The rows of Z fall into several groups, and each row is roughly a mix of its group's hidden directions.
Z (101 x 10):
[[-51  25  -1   9  -2  19  -9  28 -18  32]
 [ 30 -46  -4 -30   2  25  25 -22  15  -9]
 [-15  -9 -19 -16  11 -20  -9  43  18 -47]
 [ 47 -14 -16  -6  11 -36 -22  28 -23  -4]
 [-45  -4  -4 -22 -11  12  23 -30 -36  21]
 [ -5 -43 -12   3 -11 -23 -22   0 -51  13]
 [-12 -56 -19 -18   3 -33   2 -24   6 -15]
 [-11  -5 -23 -52 -27   0   3  37 -22   6]
 [ 51 -11  11   3   4  -5  13 -31  40  15]
 [ 10  -2  -6  -2  11 -20  13  39  18 -57]
 [-46   2   8 -16   9  22  43   9 -29  14]
 [-37 -22  -3  -9  -7  30  -6  -5 -30  46]
 [ 25   0  24   4  -7   6   4 -42 -22  49]
 [-23 -10  17  41  -6 -20 -29 -39  -2  23]
 [-29 -13  15  35  26 -21   0 -48  -9   7]
 [-49  15  18 -36  -5   0 -12  38 -10  -7]
 [-17  -5  -1 -61 -25  -3 -19  14 -11  24]
 [ 23  24  14 -10   9  16  30 -24  51  14]
 [ -1  27 -19   6  -4 -14 -21  49 -41   8]
 [-36  19  47  -1   7  30  16 -18  18 -15]
 [-26  -3  -4 -40 -14   4   3  43 -39   4]
 [-11  30 -21 -12   3   7  23  50  15 -32]
 [-23   5 -24   1  -2 -17 -14  62  -6 -21]
 [  9  35  47 -14  -2  14  36 -20  17   8]
 [-21 -25   3  -4  25 -17  24 -37  45   0]
 [-19   5  39  14  13  -5 -51 -10  11  30]
 [-34   1  33 -43 -18 -18  -4   1 -27  23]
 [ 18  23  30  20  11  -1  25 -31  46  -3]
 [-32  28 -11   6 -37  27  -7  33  -9  26]
 [  2   7  28  40  17  -8   6 -51  22  -2]
 [ 26 -38 -26 -30   1  11   0 -18  16  39]
 [ 30 -11  -9 -41   1   0  39  15 -12 -36]
 [-59 -11  14 -15   8 -23 -26  11 -20   8]
 [ -5  15  -6  37  21  29 -12  -5  44 -30]
 [  2  19  31  16 -26   7   8 -18 -25  51]
 [ 24   5  57   1   1   8  41 -17   6  -4]
 [ 23  -4  33  14  15  14  11 -40  44   8]
 [-45  11  51  10   3  13  12 -27  -4  -9]
 [  1  -6 -14 -44 -29   4  -6  25 -33  35]
 [ 28  15  43  31  -3  -7 -10 -30  12  31]
 [-21 -49   2  -9 -11  -2 -28  -6 -45   9]
 [ 56 -32 -15 -24 -10   2   0  28 -11   2]
 [ 44   5  -3   5  -9 -14   3 -34  50  -7]
 [ 15   9  18  20  13  -3  15 -44  51   8]
 [-18  35 -12  -1   4   8  18  50  23 -29]
 [-11 -12  19  15 -12   9 -14 -53 -21  38]
 [ 24  -2  22  -3 -11   5  -6 -17 -34  57]
 [ 24  15  20  21  13  -2  19 -33  52   0]
 [ 40  -3  -7   1 -12  19  -9 -34  -5  51]
 [ 53   8  10   4 -16   9   0 -36  17  33]
 [-48 -14   0 -29  -9   4 -19  26 -34  19]
 [-14  18  35   9   2  21  13 -52  20  20]
 [-38  -2 -12 -12  -4  10  -8  51 -37   3]
 [-18  39 -10 -12   6  13  22  49  17 -23]
 [-33  14  42 -27 -26 -21   8  14 -24  14]
 [-17  10  38  41  25   3  16 -37   3 -13]
 [ -5 -10 -39  14  -5 -29 -17  33 -42  -5]
 [ 45   6  36 -11  -7   5   5 -39   4  29]
 [  4   8  20  33  23   5  20 -45  27 -27]
 [  9  12  32  32   3  14 -20 -37   5  42]
 [-38   0 -25 -23  -7 -27   2  37  -7 -35]
 [-12   7  22  23   4  17  16 -58 -12  26]
 [-56  29  31   2   2  14  17   1 -21 -11]
 [ 30  12   2  43  10  25  13 -32  15  31]
 [-21  36 -11  -9   3   7  17  51  16 -28]
 [-15  31 -15   4  16  39  23  36   3  30]
 [ -2  32  37  35   0 -13 -13 -20  24 -31]
 [-43 -14 -13 -20 -15  38  20 -16 -21  22]
 [-62   2   2 -32 -17   7   0  19 -13 -13]
 [-35   0  -6  26  -5 -25 -17  19 -49 -18]
 [-61   1  -2  21  -1   1 -19   0 -25  28]
 [ 17  17 -21 -43   8   6  25  43 -10 -20]
 [ 19  26  57  -9 -23  -6   5   4 -28 -15]
 [ -9 -15  31 -35   6 -38   3 -43   8  -4]
 [ -2  -7  43  -2   8  25  13 -41  38   2]
 [ -9  15  45   5 -13 -15  25   3 -50  -3]
 [ 44 -30 -26 -35  -4  15 -10   3  20  21]
 [-24  43  -8   7  -1   1   1  54   7 -20]
 [-17 -29   6 -11 -15   5 -24 -23 -45  35]
 [-39 -10   4 -23  -6   4 -14  -3 -44  41]
 [ 39  23 -42   5   3 -12   5  40  16 -12]
 [-37  12   5 -14   5   9   7  41   8 -48]
 [-40 -10 -12   0  -4   0  -8  34 -52 -14]
 [  1 -57 -11  -3  -8  -4 -22 -20 -31  26]
 [ 41  -7 -11 -14   3   6  -3 -29  49  25]
 [-23  -1  -7  -8 -14  26  -8 -27 -29  53]
 [-15  62  19  13  -4  28  16   9  16  -6]
 [ 37  36  -1  32   8 -23  14   3  35 -17]
 [-28  26  26 -49   0  29  17   3 -12  13]
 [-31   2  40  34  13  -5  21 -38   8  -6]
 [-47  18   3  16  -1 -13  13  19 -48  -9]
 [-42 -37  29 -34  -3  19  -6   0  20  -2]
 [  1  22  41   4   9  19  18 -32  44  -6]
 [ -6 -40   3 -15  -7  -8 -22 -28 -40  33]
 [-27 -17 -24  -8 -11  -8 -26  27 -52   0]
 [ 19  10  23  18  14   5  17 -35  54  -3]
 [ 14  30  28  24  11  26  16 -35  26  23]
 [  9  16  38  32  -5   2 -30  -9  -1  46]
 [ 63  -2   0  30  20 -15  -5 -10  16   5]
 [ 58   1 -10   2  23 -19  -4  37  11 -11]
 [  9   4 -18 -22  -1 -22  -7  56  -9 -37]]

One row of each group comes first, with its name. Which group is each row after those in?
[-55 -18 -12 -32   7 -11   0  35   1  -5] : <76>
[ 21   7  18 -36 -15   0  10 -35  -1  48] : <24>
[ 43 -17 -20 -23 -10   7 -13  13 -29  40] : <45>

[-43  40  19  33   2 -16 -13 -16   1 -18] : <24>
[-70   0 -15   0  -1  -9  -5  20  -8 -15] : <45>
[  3  47 -18  24   5  -4  10  44  14 -23] : <76>
[  1  36  39  15  11  12  38   0  25 -24] : <24>
[-24 -29 -28   0  -4 -12 -10  24 -54   6] : <24>
[ 18 -57 -14  31   6 -28  -6 -13 -16   5] : <24>
[ 39  13 -30 -19 -12  -7   0  50 -17  -6] : <24>
[  5 -10  -5 -27  14 -25 -27  55 -23   4] : <76>
[-66  22 -12  10  14   7  19   3 -13   4] : <24>
